Every row has a hidden score. How much higher is the second row's score than the first row's in each pair? 20 means about the same, 40 much higher and 0 much lower. The score is a weighted sum of the row's numbers plus the product of two more (or one squared), each taken from its middle value.
[-63.  18. -33.  -5. -20.  49.   7.  58. -48.  33.]
[-63.  57.   8.  50. -34.  35. -49.  19.  -7. -21.] 19
[ -7. -48. -20. -33.  21.  35.  48.   6. -62.  60.]
[ 21. -61.  -6. -19.  49.   7.  62. -33. -48.  33.] 13
[ 21.   5.  64.  50.  -6. -35. -21. -46.  35. -61.]
[ -7.  57.   8.  36. -34. -49. -63.  19.  49. -21.] 15
[ 21.  31.   8.  64. -62. -35. -21.  -7.  49. -48.]
[  7.  57.  -6.  36. -34. -63. -49.  19.  49. -21.] 21
[-35.  18. -47.  50. -62.  63.   7.  32.  -7. -21.]
[-35.  44. -61. -19. -48.  35.  -7.  58.   7.  20.] 22
[-49.  -8. -33. -19.   8.  49.  20.  32. -62.  60.]
[-49.  -8. -20. -33.   8.  63.  20.  32. -62.  47.] 19
[  7. -61.  -6. -33.  49.  35.  62. -20. -48.  20.]
[  7.  44.  22.  64. -48. -21. -35.  -7.  35. -61.] 24
[-35.  -8. -20. -47.   8.  49.  20.  32. -62.  60.]
[-49. -22. -33.   9.  -6.  63.  20.  45. -62.  33.] 6
[-49.  -8. -33. -19.   8.  63.  20.  32. -62.  47.]
[-63.  44.  -6.   9. -34.  35. -49.  58. -21.  20.] 33
[ -7.  57.   8.  36. -20. -49. -63.  19.  49. -34.]
[ 21.  -8.  64.  50.   8. -21. -35. -46.  35. -61.] 29
[ -7.  18.  50.  64. -20.   7. -49. -33.  35. -61.]
[ -7.  18. -61. -47. -34.  49.   7.  58. -21.  33.] 14
[-49.  57. -33.   9. -20.  -7. -63.  45.  21.  33.]
[-63.  44. -33.   9. -20.  35. -49.  58.  -7.  20.] 17
[  7.  57.  -6.  36. -34. -63. -49.  19.  49. -21.]
[  7.  31.  22.  64. -48. -21. -35.  -7.  49. -61.] 22
[-35.  57. -47.  23. -62.  35.  -7.  45.   7. -21.]
[ 48. -48. -33. -61.  21.   7.  62.  -7. -21.  33.] 23
[ 35. -35. -47. -61.  -6.   7.  62.  19. -21.  47.]
[  7.  -8. -61. -47. -34.  49.  62.  32. -21.  20.] 16
[ 35. -22.  64.  50.   8. -35.  -7. -59.  21. -48.]
[-49.  57.   8.  36. -34.  -7. -63.  45.  21. -21.] 16
[  7.  18.  50.  64. -34.  -7. -21. -46.  35. -61.]
[  7.  -8. -61. -19. -48.  49.  62.  32. -35.  20.] 5
[  7.  44.  36.  -5.  21. -63. -49. -20.  62. -34.]
[-63.  57. -20.  36. -34.  21. -49.  45.   7.  -7.] 15
[ 35.  44.   8.  23.  -6. -63. -35. -20.  62. -48.]
[ 62. -22.  -6. -47.  49. -63.   7. -33.  35.  20.] 17
[-63.  44.   8.  36. -48.  63. -35.  19. -21.  -7.]
[-49.  -8. -33. -19.   8.  63.  20.  45. -62.  33.] 15
[ 21.   5.  64.  50.  -6. -35. -21. -46.  35. -61.]
[  7. -61.  -6. -33.  49.  21.  62. -20. -48.  33.] 10
[  7. -61.  -6. -33.  49.  21.  62. -20. -48.  33.]
[ 35. -61.  50. -33.  63. -21.  20. -46.  -7.   6.] 27
[ 35. -61.  50. -33.  63. -21.  20. -46.  -7.   6.]
[ 62.  -8.   8. -33.  21. -63.  34. -46.  49. -21.] 23
[ 35. -61.  50.  -5.  63. -21.  20. -46. -35.   6.]
[  7.  57.  -6.  50. -62. -21. -35.  19.  35. -48.] 13
[ 21.  44.   8.  36. -20. -63. -49.  -7.  62. -34.]
[ 35.   5.  22.  50. -20. -49.  -7. -33.  62. -61.] 26
[-63.  18. -33. -19.   8.  35.  -7.  58. -48.  47.]
[-21.  18.  50.  64.  -6.   7. -35. -46.  35. -61.] 23
[ 48.   5.  22. -33.  35. -63. -49. -20.  62.  -7.]
[ 48. -22.  64.  36.   8. -35.  -7. -59.  21. -48.] 23
[ 62.   5.  36. -19.  21. -63.  -7. -46.  49. -34.]
[ 35. -22.  64.  50.   8. -35.  -7. -59.  21. -48.] 19
[  7.  31.  22.  64. -48. -21. -35.  -7.  49. -61.]
[-63.  18. -33. -19.  -6.  35.   7.  58. -48.  47.] 26
[ 35. -61.  -6. -33.  49.   7.  62. -46. -21.  20.]
[ 62. -35.  50.  23.  -6. -21.  34. -59.   7. -48.] 26
[ 21.  31.   8.  64. -34. -49. -21.  -7.  49. -61.]
[ -7. -48. -20. -33.   8.  63.  34.  19. -62.  47.] 27
[-63.  18. -33.  -5.   8.  35. -21.  58. -48.  47.]
[  7. -61.  22. -47.  63.  -7.  48. -20. -35.  33.] 7
[ 48.  31.  22.   9.  -6. -63. -35. -20.  62. -48.]
[ 62.  -8. -20. -47.  35. -63.   7. -33.  49.  20.] 17
[ -7. -48. -20. -33.  21.  49.  62.   6. -62.  33.]
[ 21. -61.  36. -33.  63.  -7.  48. -46. -21.   6.] 24
[  7.  18.  36.  64. -34.  -7. -21. -46.  49. -61.]
[  7. -61.  -6. -33.  49.  21.  62. -20. -48.  33.] 6
[  7.  44.  22.  36. -20. -63. -49.  -7.  62. -34.]
[ 62. -35.  50.   9.  -6. -21.  20. -59.  35. -48.] 31
[ 21. -61.  50. -19.  63.  -7.  34. -46. -35.   6.]
[-49.  57.  -6.  23. -34. -21. -63.  45.  35.   6.] 20
[-63.  44. -33.   9. -20.  21. -49.  58.  -7.  33.]
[-63.  31. -33.   9.  -6.  49. -21.  58. -48.  20.] 17
[ 35.  44.  22.   9.  -6. -63. -49. -20.  62. -34.]
[ 62. -22.   8. -33.  35. -63.  20. -46.  49.  -7.] 19
[  7.  18.  36.  64. -34.  -7. -21. -46.  49. -61.]
[ 21.  31.   8.  64. -48. -35. -21.  -7.  49. -61.] 9
[-63.  44. -33.  -5. -20.  21. -49.  58.   7.  33.]
[  7.  57.  -6.  36. -34. -63. -49.  19.  49. -21.] 15
[ -7. -48. -20. -33.  21.  49.  34.   6. -62.  60.]
[-35.  57. -47.   9. -62.  35.  -7.  45.  21. -21.] 6
[-35.  -8. -20. -61.  21.  35.   7.  45. -48.  60.]
[ 21.   5.  36.  64. -34.  -7. -21. -46.  49. -61.] 16
[-49.  18. -33. -19.  -6.  35.   7.  58. -62.  47.]
[ 21.   5.  50.  64. -20. -35.  -7. -46.  35. -61.] 11
[  7.  18.  36.  64. -48. -21.  -7. -33.  49. -61.]
[ 35. -48.  64.  23.  49. -35.  -7. -59.   7. -21.] 20
[ 48. -48.  64.  -5.  35. -35.  20. -59.   7. -21.]
[ 48. -48.  64.   9.  35. -21.  -7. -59.  21. -34.] 23
[ 21. -35. -47. -61.   8.  49.  62.  -7. -21.  33.]
[-21.   5. -47. -61.  -6.  35.  20.  45. -35.  60.] 29
[ 21.   5.  36.  64. -34. -21.  -7. -46.  49. -61.]
[  7. -61.  36. -19.  63.  -7.  48. -46. -35.  20.] 11
[ -7. -35. -20. -47.  49.  21.  34.   6. -62.  60.]
[-21.  57. -47.  50. -62.  35.  -7.  19.   7. -34.] 10
[-63.  44.   8.  23. -48.  63. -35.  32. -21.  -7.]
[ -7. -35. -20. -47.   8.  49.  34.  19. -62.  60.] 26
[ 62. -22.   8. -61.  35. -35.  48. -46.  21.  -7.]
[ 62.   5.  36. -19.  21. -63.  -7. -46.  49. -34.] 21
[-21. -35.   8. -47.  63.  35.  20.  -7. -62.  47.]
[ 21.  -8.  64.  50.   8. -35. -21. -59.  35. -48.] 20
[  7.  -8. -61. -47. -20.  49.  62.  19. -35.  33.]
[ 35.  18.   8.  64. -48. -35.  -7. -20.  49. -61.] 27
[ -7.  57. -33.  50. -62.   7. -21.  19.  35. -48.]
[ 21. -61.  -6. -33.  63.   7.  34. -20. -48.  47.] 25
[-63.  31.  -6.  23. -48.  63. -35.  45. -21.   6.]
[-35. -22.  -6. -47.   8.  63.  34.  19. -62.  47.] 21
[ 21. -35.  64.  36.  49. -49.  -7. -59.   7. -21.]
[ 21.  44.   8.  36. -20. -63. -49.  -7.  62. -34.] 17
[ 35. -61.  50.  -5.  63. -35.  20. -46. -21.   6.]
[ 21. -61.  50.  -5.  63.   7.  34. -46. -35. -21.] 20
[ 21. -61.   8. -47.  63.  -7.  34. -20. -35.  47.]
[ 62. -22.  50.  36.  -6. -35.   7. -59.  21. -48.] 24
[-63.  18. -33.   9. -20.  63.  -7.  45. -48.  33.]
[-21.   5. -47.  23. -62.  63.  48.  32. -35.  -7.] 7
[ 62. -35.  -6. -61.  35. -49.  48. -20.  21.   6.]
[-21.  57.  -6.  23. -34. -49. -63.  32.  49.   6.] 26
[-21.  44.  36.  23.   8. -49. -63.  -7.  62. -34.]
[-49.  -8. -33. -19.   8.  49.  20.  32. -62.  60.] 27
[ 48. -35. -47. -61.  21.   7.  62.  -7. -21.  33.]
[ -7. -22. -47. -61.   8.  49.  34.  19. -35.  60.] 24
[ 35. -48.  64.  23.  49. -21.  -7. -59.   7. -34.]
[-35.  44. -61. -19. -48.  35.  -7.  58.  21.   6.] 5
[ 35.  44.   8.  23. -20. -63. -49.  -7.  62. -34.]
[ -7. -22. -47. -61.  35.  21.  48.   6. -35.  60.] 15
